In the rows, 128 means zero.
Rotation paths and how fast each direction turns (degrees each step)
Each turn is a multiple of 5 degrees from 10 to 175, or 0.
Rotation 1:
[129 121 129 127 128 128 135 131 117]
[132 127 137 126 132 123 137 128 126]
[128 123 127 124 135 119 134 121 131]
[126 119 124 130 123 120 133 123 125]
[124 128 132 128 125 119 132 132 119]
[124 126 130 125 137 127 138 131 122]
[130 120 132 132 131 126 139 124 130]
[126 126 130 131 127 115 132 125 131]
[119 125 121 128 130 120 131 130 124]
[124 122 128 132 128 129 137 134 120]
[128 128 136 131 133 124 138 132 129]
[125 124 125 129 135 121 135 126 136]
[124 121 122 134 123 121 132 129 129]
Directions:
[127 127 123 129 124 122 124 123 132]
80
[126 124 132 131 131 130 119 127 128]
0
[130 132 135 130 123 123 127 130 128]
120
Rotation 2:
[114 126 135 127 120 130 128 129 123]
[128 127 132 126 128 135 124 129 111]
[122 119 126 134 119 129 128 121 121]
[119 130 135 122 119 134 128 129 121]
[129 125 131 130 126 131 119 124 113]
[120 120 130 133 120 135 130 122 125]
[125 131 133 119 119 134 124 124 119]
[125 123 133 134 127 131 117 121 120]
[123 122 131 127 121 141 132 122 126]
[126 129 130 120 120 129 118 119 121]
[122 121 136 133 129 135 119 122 126]
[129 123 129 121 124 141 130 120 124]
[123 125 130 123 122 126 117 118 126]
Directions:
[125 125 127 134 127 122 124 125 130]
140
[132 122 123 132 128 132 134 126 127]
120
[124 123 132 125 129 128 129 123 122]
0
Rotation 3:
[118 130 120 123 130 118 128 129 121]
[115 127 127 126 129 130 131 123 117]
[119 140 128 124 127 131 134 130 122]
[125 128 130 123 127 132 137 135 116]
[128 132 117 128 133 128 135 134 120]
[122 124 121 122 130 120 130 132 118]
[117 129 120 128 131 127 130 122 119]
[115 137 129 122 125 126 131 128 121]
[122 131 129 126 128 136 137 130 117]
[127 136 122 125 129 128 136 137 121]
[126 122 121 125 132 125 133 134 116]
[120 131 116 128 132 123 130 126 120]
[115 129 128 121 127 123 130 126 119]
Directions:
[135 125 124 129 130 127 130 135 127]
65
Rotation 4:
[127 132 131 134 134 134 127 115 126]
[124 135 124 131 130 123 121 117 129]
[123 134 127 132 141 129 124 125 124]
[126 129 127 129 136 119 117 127 128]
[123 123 133 132 142 128 123 131 129]
[129 121 135 130 131 123 117 126 132]
[121 121 135 134 133 134 125 123 134]
[128 126 134 133 123 129 118 118 130]
[118 131 128 136 127 133 125 121 131]
[126 136 129 134 126 128 116 123 123]
[117 134 124 136 133 126 122 130 128]
[128 131 132 134 133 124 116 134 123]
[119 124 130 135 132 123 122 135 133]
Directions:
[128 128 129 130 122 133 130 121 130]
45
[123 127 129 130 123 131 122 133 127]
10
Rotation 5:
[125 125 141 136 124 123 128 128 122]
[125 122 127 132 116 127 138 128 126]
[115 123 134 122 123 127 129 131 133]
[129 121 140 126 122 126 124 135 123]
[121 122 129 139 122 132 130 132 122]
[118 127 137 131 122 121 134 123 130]
[128 120 131 121 116 125 132 133 127]
[116 120 132 129 125 133 124 136 126]
[125 125 141 136 125 123 128 128 123]
[124 122 127 132 115 126 137 129 125]
[115 122 134 122 123 127 129 130 133]
[130 121 139 126 122 126 124 135 122]
[121 122 129 139 121 132 130 133 122]
Directions:
[129 125 120 129 125 133 130 131 126]
135
[127 127 126 120 125 126 131 127 133]
90
Rotation 6:
[134 136 130 130 131 127 140 121 137]
[128 128 128 130 116 120 133 115 128]
[135 135 125 116 124 125 135 124 136]
[122 126 117 128 117 124 138 126 128]
[134 134 117 128 130 133 135 124 138]
[129 131 118 136 118 123 126 118 127]
[137 136 119 118 126 129 124 121 131]
[123 132 114 124 121 123 129 129 121]
[131 133 114 123 136 136 132 126 128]
[125 137 118 138 128 125 127 123 120]
[135 136 124 121 134 131 124 117 122]
[122 137 124 123 126 120 128 126 115]
[127 131 124 118 138 133 137 124 121]
Directions:
[127 127 129 118 124 125 127 131 126]
80
Rotation 7:
[133 132 123 142 133 122 137 128 135]
[137 135 133 137 128 127 123 118 136]
[142 127 119 129 126 126 121 128 138]
[133 134 120 139 132 119 130 135 134]
[133 134 135 140 124 123 129 122 140]
[142 125 123 131 128 129 125 120 138]
[137 136 117 137 134 122 123 132 131]
[131 135 132 138 122 120 126 131 139]
[139 123 126 135 126 127 133 122 141]
[139 135 120 137 138 127 126 123 130]
[135 138 129 134 124 122 117 131 137]
[137 124 124 134 123 122 132 131 143]
[136 133 124 141 136 125 134 121 133]
Directions:
[130 123 120 127 131 129 132 130 127]
120
[126 125 132 132 128 129 136 124 130]
95
Rotation 8:
[123 125 131 126 141 128 136 121 132]
[119 113 130 131 129 128 128 129 133]
[125 123 134 125 139 131 137 120 126]
[119 116 128 131 133 125 128 129 137]
[124 118 134 126 134 134 136 122 123]
[119 121 128 128 138 123 130 126 138]
[123 113 133 129 130 135 134 126 125]
[120 125 131 126 140 124 133 121 135]
[122 112 130 132 130 132 130 129 129]
[122 125 133 123 139 128 137 120 130]
[120 113 128 133 133 128 126 130 134]
[124 122 134 124 135 132 139 121 126]
[119 118 128 131 137 123 126 127 136]
Directions:
[126 131 134 126 129 126 127 123 122]
155
[124 124 129 132 125 125 120 130 128]
160
Rotation 9:
[127 121 127 130 138 124 138 137 119]
[124 115 134 135 127 132 134 132 121]
[130 120 144 133 124 134 130 129 131]
[136 132 144 129 134 131 132 127 134]
[133 134 130 134 144 129 136 128 129]
[129 125 121 140 139 135 134 132 126]
[132 116 125 136 128 140 127 131 128]
[140 119 133 126 126 139 124 122 130]
[137 130 133 124 135 134 129 113 130]
[125 132 123 131 140 131 132 115 133]
[122 124 115 134 135 132 127 125 137]
[131 116 118 126 128 131 120 130 138]
[137 117 125 117 128 126 122 122 129]
Directions:
[126 128 122 122 128 132 127 124 131]
20
[126 128 135 127 124 130 128 120 127]
65
Rotation 10:
[132 135 124 122 139 123 122 131 134]
[121 129 123 126 130 129 126 112 123]
[128 129 115 129 131 124 125 138 119]
[114 133 131 131 137 132 132 128 129]
[128 111 127 125 133 129 127 131 122]
[117 129 134 132 118 127 124 135 126]
[129 121 130 119 131 129 129 135 141]
[125 123 133 131 121 125 117 118 131]
[132 135 123 116 123 124 122 135 129]
[123 133 122 130 132 124 127 117 138]
[133 127 120 123 134 131 117 126 119]
[115 137 124 128 129 121 132 128 121]
[126 121 119 128 138 136 130 133 129]
Directions:
[126 132 124 131 127 128 131 134 134]
120
[125 121 134 130 126 130 130 133 128]
40
Rotation 11:
[126 131 131 122 132 134 122 120 121]
[125 123 124 121 118 123 129 127 123]
[135 127 128 127 129 125 116 134 124]
[127 136 134 122 126 127 124 119 127]
[126 122 120 120 125 131 127 126 120]
[131 125 133 127 124 118 121 132 125]
[132 138 126 122 128 131 119 124 128]
[122 124 130 122 126 129 129 122 117]
[133 124 124 122 122 119 123 133 128]
[130 133 133 126 132 129 115 126 125]
[125 132 126 119 121 128 130 120 122]
[132 118 125 122 128 125 124 132 122]
[129 134 134 126 124 122 117 126 131]
Directions:
[122 128 124 131 123 130 131 128 122]
115
[125 122 126 130 125 124 123 132 132]
110
Rotation 12:
[129 130 123 128 135 133 114 137 134]
[122 129 129 133 129 112 129 133 132]
[126 119 133 122 120 125 133 123 117]
[133 125 120 128 131 142 125 132 120]
[127 137 116 130 130 123 126 136 137]
[120 125 135 119 124 117 127 126 132]
[127 117 133 129 132 131 124 127 114]
[135 132 115 137 127 130 130 132 122]
[126 131 121 117 120 125 130 132 139]
[118 122 136 120 135 128 122 130 127]
[128 129 127 138 132 123 124 126 114]
[137 127 119 128 114 125 131 129 128]
[124 122 125 117 130 134 130 136 136]
Directions:
[131 131 134 131 129 132 131 123 133]
0
[127 133 124 134 131 123 131 129 127]
115
[125 129 132 128 130 123 120 126 130]
85
Rotation 13:
[125 125 127 128 128 128 134 132 110]
[129 121 137 141 133 128 126 125 122]
[134 131 124 138 117 127 126 129 117]
[118 126 136 131 127 123 128 135 116]
[128 130 133 142 128 123 118 122 125]
[120 133 123 134 115 126 128 130 121]
[115 123 133 131 129 123 118 130 125]
[123 133 121 138 127 126 120 117 127]
[115 122 121 129 118 132 127 129 126]
[122 120 124 127 135 126 115 124 124]
[123 128 116 134 127 134 130 117 123]
[123 112 124 128 124 133 126 132 124]
[130 123 122 129 138 128 121 122 116]
Directions:
[134 133 123 127 128 126 123 125 126]
140
[123 134 131 130 124 123 125 129 130]
25
[130 126 125 126 119 129 127 133 128]
125
Rotation 14:
[125 141 121 133 136 121 130 128 131]
[133 136 136 126 133 125 135 119 135]
[130 134 137 133 130 116 126 126 120]
[130 142 125 126 131 120 120 128 133]
[133 134 133 115 134 124 130 120 128]
[126 133 127 127 137 117 129 128 117]
[125 140 120 128 136 124 131 126 134]
[131 133 136 127 135 124 138 120 130]
[129 136 133 137 132 116 127 128 122]
[131 142 128 126 129 122 123 125 137]
[133 133 137 117 132 121 128 121 124]
[125 135 125 126 135 116 124 129 119]
[126 138 123 122 136 125 132 124 135]
Directions:
[130 130 133 136 125 128 129 127 132]
55
[131 127 132 122 128 132 132 123 132]
125
Rotation 15:
[128 142 129 123 136 123 129 126 126]
[125 132 128 138 125 129 133 140 129]
[127 120 120 122 124 126 122 135 121]
[138 132 127 127 123 130 118 123 134]
[124 138 121 122 129 131 135 122 130]
[116 133 136 131 122 124 128 133 126]
[124 122 122 128 135 126 121 137 133]
[141 135 124 127 129 122 123 129 124]
[130 133 122 129 119 136 137 129 133]
[117 128 130 120 121 130 124 127 123]
[124 130 128 133 133 127 116 127 138]
[130 135 120 126 136 118 133 130 126]
[132 132 130 130 118 127 134 140 128]
Directions:
[124 121 131 125 123 127 126 132 129]
100
[131 131 135 132 123 126 124 128 128]
160
Rotation 16:
[127 130 127 132 136 139 116 135 121]
[122 134 138 133 140 126 131 127 117]
[119 128 123 132 141 139 121 128 128]
[129 139 136 136 134 132 124 134 117]
[117 124 130 128 143 129 124 125 121]
[126 139 128 137 136 140 125 133 127]
[124 127 132 131 138 127 120 130 112]
[119 135 133 132 142 136 130 127 130]
[127 132 123 136 134 135 117 131 117]
[122 131 141 128 141 130 128 131 121]
[119 133 120 136 139 135 123 125 124]
[129 133 137 131 135 136 120 137 119]
[117 130 129 133 141 126 128 122 120]
Directions:
[128 130 121 131 127 134 127 128 134]
135
[127 130 122 132 126 123 128 124 123]
170
